One vector is turned by the same rotation once a tick. Each row is the vector after some number of ticks, and that number follows the row.
The counts run from 0 to 134.
[142 152 129 124 189 162 129 120 141 158 101 168 111  98 160  96 126 127
 150 153 145 101 156  96 151 139  64 128 183 114 117 169 123 156 120 114
 154 152 151 114 134 116 120 104 130 140 114 111 159  75]  12
[146 159 137 101 191 173 117 114 131 194  94 150 144 140 174 146 107 146
 147 165 130 101 158 134 123 144 102 116 160 118 128 142 117 159 129 108
 145 154 151 114 131 138 123  95 128 119  85 119 167  86]  133
[128 195 123 154 160 149 107 122 139 197 112 146 120 132 144 171 103 134
 155 174 148 116 167 164 113 147 100 103 117 125 119 152 127 167 121 126
 122 137 166 133 135 129 132  94 132 110 107 116 182 100]  1
[162 176 118 170 165 146  92 127 157 140  91 185 124  96 150 106 121  99
 130 173 141 155 165 139 127 144 103 108 141 127  88 141 130 137 101 136
 113 171 178 118 104 119 119 105 104 139 111 129 181 114]  120
[172 164 121 146 175 137  99 167 153 184  72 148 131  87 136 113 107 110
 129 164 101 126 164 154 123 151  99 120 130 124 102 162 146 136 117 130
 130 141 162 112 114 129  78 110 127 138 131 138 162  93]  43
[144 174 118 108 167 148 105 140 119 199  78 126 109 138 151 136 126 122
 126 178 107 138 164 144 103 182 131 115 171 123  90 147 129 137 142 135
 160 165 141 117 109 135 124  91 164 129 109 130 169  96]  107
[153 162 111 128 165 150 109 170 116 146 115 150  91 106 140 140 160 102
 158 178 103 131 177 155 116 117 117 102 146 136  86 164  96 113 151 152
 144 141 171 106 106 134 122  74 144 127 116 140 185  92]  104
[147 182 114 153 196 111 151 130 127 153  83 170  79 122 132 152 104 143
 148 160  87 108 158 141 103 119 119 121 130 148  89 152 159 129 141 128
 176 141 124 133  96 118 128  98 126 140 107 161 163 113]  97
[152 171 161 137 178 133 119 109 130 193  98 172 106 101 122 126 137 119
 140 170 156 127 130 150 126 141  78 124 132  88  76 160 133 143  72 108
 116 137 140 131 110 135 116  90 101 112 104 113 174  89]  3
[151 161 123 137 176 153 111 144 114 154 102 136 114 110 158 139 143  96
 160 176  96 145 175 137 121 123 110 127 163 125 100 162 107 116 148 148
 172 138 152 104 105 144 118  72 124 146 101 131 168  91]  103
[151 164 113 146 207 133 101 114 128 135 126 175 117 114 158  99 130 119
 115 171 114 141 149 137 146 125  99 101 160 114  73 141 123 160 119 113
 117 167 180 122 112 118 113  95 135 130 101 106 189 110]  64
[150 163 110 147 196 120 100  96 119 132 118 186  97 114 155 120 147 111
 141 161 109 116 155 133 134 107  95 113 171 119  86 170 131 165 113 107
 117 144 162 135 123 129 112  85 129 122  86 120 159 101]  63
[144 169 137 137 165 145 147 135 150 144  99 171  87 106  92 127 131 143
 151 168 152 137 147 143 118 145 100  87 157 115  57 139 123 128  93  99
 167 146 148 114  88 123 138 113 118 134  75 104 176  80]  80
[167 180 108 157 156 134 124 107 149 159  75 158 111 109 150 129 134  90
 164 164 142 112 178 119 113 132  94 100 138 154 113 187 151 162 128 120
 103 129 145 135 129 124 119  98 130 131  87 136 134  90]  118
[151 184  76 141 162 135 105 122 160 150  85 140  87 112 141 138 145 129
 156 169 103  96 160 160  97 129 121 112 153 147  98 158 120 186 151 137
 133 143 161 122 107 122 127 111 122 108 112 148 135  73]  113
[145 161 119 159 174 122 154 165 136 134 118 172  88 113 120 121 120 136
 157 178 114 139 161 146 135  96 100  94 130 163  79 159 107 130 139 122
 150 126 174 110 126 134 146  88 118 118 100 132 185  92]  23
[138 149 145 127 160 157 144 141 135 160  78 154 101  87 131  84 122 133
 106 183 142 142 119 132 145 142  99 121 164 115  74 172 127 142 100 110
 172 162 131 108 110 123 125 111  94 126 105 141 162  76]  85
[127 173 134 138 163 160 136 129 147 166  89 148 107 127 115 143 110 143
 127 172 141 152 142 142 113 164 115  96 174 108  84 134 131 149 102 114
 198 156 149 120  94 128 137 122 125 149  78 115 168  84]  81
[154 179 101 147 172 155 134 149 146 156  77 148  91 116 133 142 128 127
 148 178 116 116 167 156 108 138 133  83 144 155  73 138 140 143 150 125
 124 136 142 126  84  98  98 155 150 132 111 149 172  97]  40
[145 186 114 161 165 113 100 103 127 180  76 157 104 118 127 131 113 130
 146 158 129 110 160 120 134 152 107 114 113 109  96 172 169 161  99 129
 149 159 153 156 130 119 137  72 124 139 107 139 159 124]  123
[127 167  90 141 178 158 126 109 126 173  93 153  96 146 150 127 127 130
 123 176 135 107 160 139 143 134 111  81 120 142  98 167 148 167 147  96
 119 155 144 152 126 112 116 102 158 124  90 124 188 116]  66
[136 164 109 150 176 126 117 112 130 150 125 155  79  90 123 124 151 143
 163 158 130  99 140 133 146 113  88  99 158  82  85 162 114 172  91 117
 159 141 166 124 122 112 124  94 116 125 103 126 161  94]  7
[149 170 156 142 192 136 163 128 129 159  78 179  96 116 161 117 106 116
 137 156 113 103 162 105 120 126  81 140 157 159 116 175 165 135 135 126
 149 146 136 121 128 124 120  90 138 125 134 135 160  80]  93
[161 161 125  87 156 159 109 150 143 184  89 140  84 102 142 112 154 113
 144 167 121  90 153 152 112 142 111 115 143 138  97 191 122 126 131 131
 108 145 127 118 115 131 118  88 146  98 128 148 155  66]  109
[164 168 139 102 158 148 123 106 139 143  81 184  94 111 131 104 142 117
 155 163 146 102 160 125 104 136 116 113 151 133  81 153 116 111 102 143
 104 168 144 119 106 132 162  77 115 107  89 133 161 102]  54
[136 167 133 150 178 149 167 136 124 163  63 160  96 130 158 128  95 139
 134 173 126  92 172 115 135 127  92 113 144 178 114 167 154 145 148 123
 146 139 125 128 140 113 135 116 154 126 118 147 167  83]  92
[175 180 127 141 181 109 102 148 146 187  67 153 109 105 134 134 107 121
 138 158  97 122 161 129 106 159  97 120 147 122 103 161 166 147 119 115
 145 140 146 124 106 125  83 106 147 158 124 134 150  95]  42
[162 173 128 113 147 156 110 135 140 153  83 170 112 105 145 125 143 112
 168 166 141  93 174 136 110 127 105 107 142 144 112 172 101 123 113 151
 114 147 161 114 124 144 160  64 119 102 100 139 164  98]  53
[138 157 126 130 142 152 128 158 150 177 100 147  89  97 133 143 117 148
 144 164 133 103 134 154 132 132 109  87 136 137 103 187 127 178 102 110
 176 130 156 125 146 139 133  85 141 115 112 139 165  61]  83
[132 159 120 136 152 160 129 120 114 171  74 150 110  98 151 105 133 132
 144 184 162 102 151 130 142 115 115 107 107 125  90 165 115 136 119 137
 110 156 138 148 131 116 149  91  79 114  95 156 181 118]  126
[122 153 120 142 157 189 145 137 137 145  81 143 110  95 167 100 111 123
 100 183 147 145 133 136 142 128 117 123 173 137  88 160 121 154 129 127
 182 161 134 109 111 124 129 119  97 132 102 147 161  77]  86
[155 152 132 130 164 127 148 171  99 175  86 134 104 103 134 114 117 131
 130 195 106 130 149 165 130 115 122 107 119 145  70 165 117 115 138 132
 126 126 142 139 113 138 110  88 110 120 111 162 190 103]  100
[128 169 142 151 178 130 160 141 107 160  87 156 107 144 128 124  95 131
 119 181 111 165 156 131 130 150 101  99 146 145  72 145 132 124 138 117
 176 153 135 131 115 133 136  86 135 146  88 119 179 107]  25
[152 150 124 128 178 148 145 163 159 179  84 172 112 105 117 103  78 164
 126 171 117 107 138 155 145 117  97 118 131 162 103 151 127 154 124 121
 139 148 174 116 137 134 121 110 105 110 129 137 182  74]  18
[166 186  95 135 173  94 106 125 155 154  93 150  77 106 122 112 129 132
 150 161 101 108 153 139 101 136 101 114 160 133  82 163 124 182 123 128
 101 140 165 134 111 117 120 109 126 107 114 130 128  78]  114
[141 160 157 115 168 154 147 138 116 150  92 169  76 113 141 110 138 104
 119 176 134 154 140 143 123 137 103 128 152 119  68 173 128 100 113 131
 162 161 114 108  88 135 139  84 120 121 111 142 182  91]  29
[137 155 118 109 178 152 119 132 117 158 116 163 101 118 141 124 135 160
 161 188 134  95 161 144 142 108 111  83 143 119  85 130  85 143 121 143
 114 151 186 127 128 129 153  93 123  95 102 126 200 109]  130
[150 155 126 131 167 133 160 137  87 172  71 131 101 122 137 114 137 119
 139 195 112 134 157 132 120 120 117 114 130 139  69 175 127 108 144 122
 139 121 106 133 106 133 120  86 113 139  85 161 168 101]  101
[133 162 137 142 186 140 146 156 128 146  86 157  96 108 149  83  98 144
 105 183 116 147 151 127 146 148  96 115 178 147  86 129 128 158 138 138
 152 169 168 106 122 116 137 138 136 130 134 132 187  96]  90
